In the rows, zero is written as 128.
One turn moves every row onto another: examples first, then more rows asked:
q_857: [126 129 146 131 107 168 125 109 158 147 132  46 101 144 132 192 127 108
 140 114 117 126 167 114 122 120  94 137 131 134 152 141 122 133 132 108
 143 141 159 122 119 188]
q_682: [ 91 122 115 163 129 100 134 167 140 107 116  92 124 139 147 168  78 130
 113 136 149 126  88 125  94 108  95 143 121 148 130 115 122 121 169 129
 130 133 157 135 116 118]
q_268: [128 107 146 153 121 191 121  94 159 114 127  60 109 142 117 181 135 127
 126 123 129 101 158 119 132 144  98  89 127 140 108 145 118 140 158 112
 139 165 146 116 144 157]
q_226: [ 93 183 123 126 149 131 151 162 161 132 111 110 108 112 152 170 116 137
 107 133 160 125 102  85 110 117  95 109 126 136  81 115 121 145 187 114
 143 129 142 140 108 119]
q_154: [143 117 136  97 169 160 160 130 146 152 161 116 155 111 126 138 111 123
 133 132 115  76 106  88 160 119 146  89 139 127 132 129 138 122 137 171
 167 140 124 132 105 168]
q_433: [124 144 141 132  87 110 131 203 169 131 134 125  92 116 136 151 136 116
 123 132 123 130 122 127 131 121 136 138 120 143  95 107 102 140 153 109
 137 135 190 109 127 115]
q_261: [121 131 137 128 140 110 144 148 105 138 134 153  93 110 135  64 128 122
 156 125 151 128 149 147 123 115 117 139 134 131 191 101 112 130 103 110
 124 133 104 117 142 110]
q_457: [122 131 118  94 110 101 135 116 162 110 115 118 153  99 122 116 115 131
 119  63  93  93 130 114 133  60 152 121 124 150 133 123 131 140 123 136
 163 137 118 115 116 157]
q_817: [125 119 138 133 170 166 131 131  98 121 113 130 158 137 141 127 161 130
 115 187 111 138 151 126  99 124 120 116 144 187 116 137 138 162 109 128
  99 127 118 148 136 123]
q_383: [101 152 160 135 136 135 143 157 174 140 119 129 111 148 151 140 140 137
 116 139 151 164 118 115 127 116 130 130 107  97 121 125 121 137 193 126
 147 126 175 134 163 129]
q_17: [138 123 145 141 146 120 138 139  68 122 120 143 133 133  89 119 151 133
 114 129 100 146 155 137 115 121 140 128 132 168 119 163  89 150 113 108
  81 129 108 114 141 129]
q_993: [123 147 122 130 154 146 187 131 106 123 121 131  91 101 128  92 108 118
 133 126 168 112 146 108 139  86 101 119 113 138 182  83 122 153 104 121
 135 107 114 133 144 108]
q_302: [127 138 147 135 140  95 151 194 128 125 121  77 111  90 136 150 112 125
 106 117 164 144 114  95 169 126 148 153 128 115 116 123 105 118 173 104
 112 140 155 104 109 132]
q_110: [115 131 141 115 111 111 111  88 112 115 144 135 142 139 134 109 121 148
 141 132 114  99 127  96 137 122 135 124 113 128 128 143  73  74 139 157
 194 145 134 122 114 150]
q_702: [139 105 146 117 180 134 119  98  80 132 143 126 146 118 130 158 173 144
 106 163 137 140 126  99  83 104 104 144 141 144 111 137 145 109 102 107
  96 124 107 127 118 117]
q_612: [109 116 137 133 143 103 121 171 134 131 123  95 122 122 114 160 103 142
 102 126 178 117  89 121 102 157 140 139 121 124  84 122 102 106 173 122
 138 162 145 103 160 114]
q_450: [157 127 160 113 133 132 155 126  95 140 140 132 150 118  82 136 182 123
  99 119 120 169 153  93 103  94 124 148 124 146 109 138 120 159 110 100
 117  97 110 116 149 128]
q_102: [109 103 135 140 109 165 114 110 160 127 118  44 110 163 103 145 141 142
 145 106 127 120 162 123 143 118 135 115 143 110 139 147 115 136 163  91
 122 154 126 100 125 165]
q_810: [120 127 126 130  74 146 102 106 150 123 144  34 116 145 124 177 151 117
 132 104 124 116 154 114 115 152 102 116 132 135 127 140 107 116 139  97
 135 153 121  98 105 145]
q_672: [127 136 129 135 143 139 147 134 114 117 141 146 118  93 131  91 122 107
 132 136 165 109 141 138  91 147  87 110 125 173 150  84 118 152 104 130
 162 140  98 133 164  90]
q_221: [128 152 123 106 132 168 164 122  91 126 113 103 144 150 122 145 158 114
  90 162 119 143 161  90 124  97 137 128 118 164 124 117 132 168  87 129
 102  88 133 131 142 118]
q_3: [138 117 131 106 132 115 115  92 151  89 138 133 143  80 171 140 126 125
 111  95 101  78 120 116 144  91 128 111 117 156 123 120 145 102 120 151
 152 161 137 119 108 141]
q_352: [127 130 139 108 110 137 107 111 124 127 140 124 161 138 129 108 104 125
 131 121 127 114 145  81 129 118 148 134 125 147 121 114 109 142 124 174
 216 145 141 118 134 177]
q_685: [128 136 122 119 129 128 148 124 131 142 175 129 153 123 101 116 125 132
 127  79 103  99 108  90 157 125 149  71 131 115 122 146 113 122 162 156
 150 138  90 107  88 147]
q_203: [128 116 141 124 170 130 156 118 105 124 145 113 134  94 125  84 131 113
 129 150 189 115 119 118 123 116 104 133 135 109 178  89 125 111 112 104
 142 126  95 135 150  97]
q_842: [133 152 140 120 144 144 144 124 114 144 163 167  98  89 104  90 147 113
 131 106 180 123 137 108 113 120 105 115 134 115 133  84 109 162 105 102
 150 138 105 116 158 104]
q_603: [131 140 108 117 136 129 135 138  95 113 148 131  89  89 133  91 135 125
 133 127 175  92 141 113 138 132 120 112 132 145 131  69 121 133  92 113
 122 140  94  98 129  71]
q_649: [126 136 113 126 146 127 126  99  45 120 134 124 116 147 119 158 145 138
  95 133 123 125 142 104 125 117 131 132 122 144 111 135 108 114  90 116
  64 120 121 107 117 107]
q_690: [133 106 152 134 126 147 141 106 157 110 116  33 110 119 137 174 145 148
 146 120 127 127 167 102 133 128  89 114 123 149 140 159 125 101 174 102
 135 147 105 116 105 159]
q_991: [137 125 144 124 114 157 112 125 162 139 122  60  89 122 123 170 144 145
 146  89 128 129 185  92 120 128 112 120 142 155 105 139 136 154 157 103
 137 159 113  91 115 180]

q_612 goes to q_302
q_649 goes to q_17
q_991 goes to q_857
Where do these go?
q_672 goes to q_203
q_3 goes to q_110

One turn moves every row onto another: examples first, then more rows asked:
q_756: [114 149 117 140 118 143 155  74 114 143 114 165  57 165]
q_899: [102 145 157 115 122 160 179  97 124 164 143 155  92 113]
q_355: [151 150 141 149  92 127 131 128 154 166 124 169 113 147]
q_741: [135 161 142 131 117 173 177  90 113 163 152 151  93 107]
q_873: [102 116 134 153 145 141 145  85 118 101 142 163  72 161]
q_650: [146 143 153 141 128 153 156 126 159 143  94 174  98 130]
q_818: [123 140 122 135 118 141 148  71 121 137 107 166  56 170]
q_620: [139 155 155 143 130 127 155 140 132  99 128 182 114 132]
q_400: [159  74 165 162  74 158 176 120 130 153 113 138  94 154]
q_588: [132 117 136 100  61 149 150 110 100 136 149 105  88 153]
q_973: [128 120 166 174  95 166 148 108 121 143 122 142  88  75]
q_821: [135 107 134 127  69 122 179 129  51 132 143 165 104 130]
q_19: [158 133 138 184  87 142 152 108  78 161 128 124 127 179]
q_468: [154 141 158 150  64 166 141 158  74 109 124 150  93 136]
q_276: [113  85 153 136 110 124 195 139  68 117 125 158  79 142]
q_600: [109 121 185 190 106 160 147 112 128 124 115 142  92  97]
q_874: [131 100 148 142 125 204 131 126  94 142 140 129 101 155]
q_846: [130 121 153  91  58 156 154 111 103 113 125 120 103 143]
q_253: [144  62 149 138  98 152 189 104 118 123 153 140 113 150]
q_367: [143  93 169 150 112 124 194 123 113 103 137 120 113 170]
q_205: [125 119 147 151 134 115 171 134  62 134 134 127 135 155]
q_453: [117 181 156 166  82 132 166  78  95 118 142 138  86 141]
q_915: [139 162 149 180  79 152 161  68 103 120 143 126  75 125]
q_708: [100 122 136 131  97  85 130 108 116 115 127 139  99 116]
q_301: [153 144 151 142 132 152 143 122 153 143  91 173 104 137]
q_323: [137 113 130 132  87 150 184 129  68 184 121 172  85 150]
q_430: [152 109 145 182 111 146 158 125  73 121 145 139 152 148]
q_687: [111 118 121 169  89 119 111 103 118 172 118 162  80 140]
q_617: [126 142 133 163  87 106 116 102 113 137  81 145  92 126]
q_885: [124 147 138 172  89 107 119 100 121 136  86 132  94 124]
q_811: [139 136 135 169  99 149 144 104 139 142 131 191  61 176]
q_816: [158 113 150 178 114 155 154 126  73 119 148 143 149 157]
q_418: [115 105 151 131 116 196 126 105  91 122 126 116 116 155]
q_93: [133 142 155 137  82 184 144 139  65  95 113 159 104 141]
q_673: [140  57 151 135  97 152 179 101 114 123 152 136 103 156]
q_548: [134 103 127 134  74 125 188 120  53 128 146 166 103 133]

q_548 goes to q_818
q_915 goes to q_846
Where do these go?
q_673 goes to q_650
q_205 goes to q_687
q_400 goes to q_620
q_468 goes to q_453

One turn moves every row onto another: examples first, then more rows asked:
q_224: [102 125 139 151 110 136 136  93 127 118 124 127 175 145 152 110]
q_209: [157 150 149 111 146 182 125 158 103 121 136 118 132 164  80 123]
q_162: [156  91 131 116 115 117  99 156 155 150 117 136 127 176 110 114]
q_163: [169 169 135 174 133 164 112  92 160 154 126 114 117 144  86 113]
q_277: [122 170 138 141 136 117 140 170 124 126 117 156  95 161 134 121]
q_862: [111 138 152 133 106 153 144 100 105  96 134 152 145 136 153 122]
q_503: [146 145 119 118 111 145 130 112 172 122  69  97 154 114 113 134]
q_266: [126 148 101 107 163 126 141 157 111 148 121 149 141 156 148 125]
q_552: [136 158 147 120 161 105 136 165 126 150 132 139 101 163 137 112]
q_117: [182 145 137 176 134 155 137  93 169 130 118 112 113 127  90 140]
q_11: [173 164 109 164 174 154 117 124 148 151 109 121 122 121  88 151]
q_321: [158 164 138 178 126 174 131 105 150 118 134 109  96 130  92 143]
q_573: [136  94 151  96 114 126  83  93 149 136 117 127 136 126 113 128]
q_677: [115 127  98 169 131 125 156 103 123 125 114 146 140 122 159 130]
q_269: [118 131 144 113 137 138 123 160  78 143 112 131 137 147  89 104]
q_122: [178 165 129 173 144 160 103 110 137 142 142 133 110 176  98 116]
q_594: [147 125 125 109 115 135 159 108 168 109  88 120 158 116 128 151]
q_475: [160 142 113 122 118 162 124 139 163 125  81  80 125 117 101 152]
q_570: [144  86 129 129 105 147 106 115 142 155 153 100 107 163  90 116]
q_392: [106 118 145 137 124 118 158 100 110 115 142 140 142 144 156 114]
q_159: [165 126 106 125 136 177 135  96 134 119  94 121 163 100 128 145]
q_156: [134 140 152 117 148 163 118 157 102 166 125 105 139 151  78  96]
q_770: [109 120 139 159 115 153 135  86 135 120 135 130 180 131 124 150]
q_8: [134 154 134 116 121 149 141 128 171 105  89 132 152 113 110 171]
q_216: [121 164 129 119 119 122 131 132 150 149 119 157 107 136 176 129]
q_867: [131 114 130 130 122 111  99 105 186 160 131 116 111 143  89 147]
q_693: [146 144 119 139 169 165 119 129  79 153 148 111 108 142 106 110]
q_937: [118 162 136 127 135 119 128 159 143 162 126 136 112 161 162  99]
q_109: [134  94 145 153 106 102  89 117 141 138 117 141 110 142 128 104]
q_483: [175 133 160 122 161 169 123 142 106 144 133 104 123 145  74 112]

q_677 goes to q_266
q_867 goes to q_573
q_321 goes to q_8
Where do these go?
q_475 goes to q_770
q_937 goes to q_156
q_552 goes to q_483

One turn moves every row onto another: examples first, then more rows asked:
q_527: [128 119 149 135 130 168  79 140 103 110 164 118 117  78]
q_329: [125 112 125 146 146 149 100 110 193 103 129 130 110 109]
q_681: [114 110  88 118 165 151 103 127 153 117 125 122  85 132]
q_445: [ 84 114 169 121 148 152  82 131 132 101 131 149 118 142]
q_788: [101 174 160 126  96 157 141 138 114 112 113 116 144 135]
q_804: [ 93 163 149 145 140 155 154 125 133  90 161 140 131 151]
q_893: [118 137 126 130 172 145 150 151 126 140 128 150 114  56]
q_699: [ 94 139 120 143 125 190 115 121  98 155 134 150  91 114]
q_830: [129 160 151 154 125 157 127 150 156  90 126 157 166 104]
q_46: [126 135 132  81 187 158 131 100 147 125 133 129 119 121]
q_571: [154 116 158 161 142 134 135 173 129 140 116 129  95  85]
q_814: [165 122 117 129 162 139 130 159 141 130 125  93  83 116]
q_147: [184 134 168 109 122 154 121 150 129  94 131 123 109 104]
q_211: [145 122 118 109 142 129 125 122 144 114 141 166 123  59]
q_829: [109 142 116 124 111 112 143 139 114 150 116 120 133 157]
q_458: [138 153 134  93 141 143 158 124 127 139 116 164 162 110]
q_557: [105 138 159 142 114 197  93 132 111  95 125 111  97 118]
q_357: [161 130 134 100 105 150 151 122  92  92 145 128 137 131]
q_374: [154 140 154 146 141 173  99 168 152 103 115 105 100 135]
q_311: [ 99 121 140 134 170 128 121 106 160 143 117 169 116 118]
q_525: [104 155 150 135 152 177 156 139 136 156  91 133 140 104]
q_231: [ 83 107 145 118 171 162 107 130  99 129 137 123  92  94]
q_844: [123 147 145 169 120 112 149 138 146 119 125 164 146 136]
q_432: [ 96 145 130  99 136 152 155 161 123  98 149 178 133  93]
q_128: [125 164 144 180 104 136 138 140 141 128 134 105 141 101]
q_979: [120 114 118 121 139 191 167 103 103 111 142 127 110 144]
q_155: [150 147 107 130 124 152 147 125 127  86 147  91 145 146]
q_645: [174 123 155 145 122 108 115 154 141 120 135 147 113 132]
q_533: [112  98 101 164 137 133  83 125 133 134 136 140  96 117]
q_738: [ 95 107 120 100 121 151 128 134 104  98 124  95 108 156]
q_491: [ 92 135  98 110 116 132 130 120 149 129 130 171  89 114]
q_956: [100 110 161  90 104 135 138 136  85 112 132 124 111  98]
q_153: [118 110 128 156 123 189 130 136  94 111 128  87 105  92]
q_482: [159 130 103 121 163 165 141 154 141 131 135 134 157  83]
q_175: [147  81 112 130  93 138 135 138 122  97 134 110 132 131]

q_482 goes to q_527
q_155 goes to q_211
q_571 goes to q_374
Where do these go?
q_311 goes to q_738
q_979 goes to q_432
q_829 goes to q_46
q_357 goes to q_893

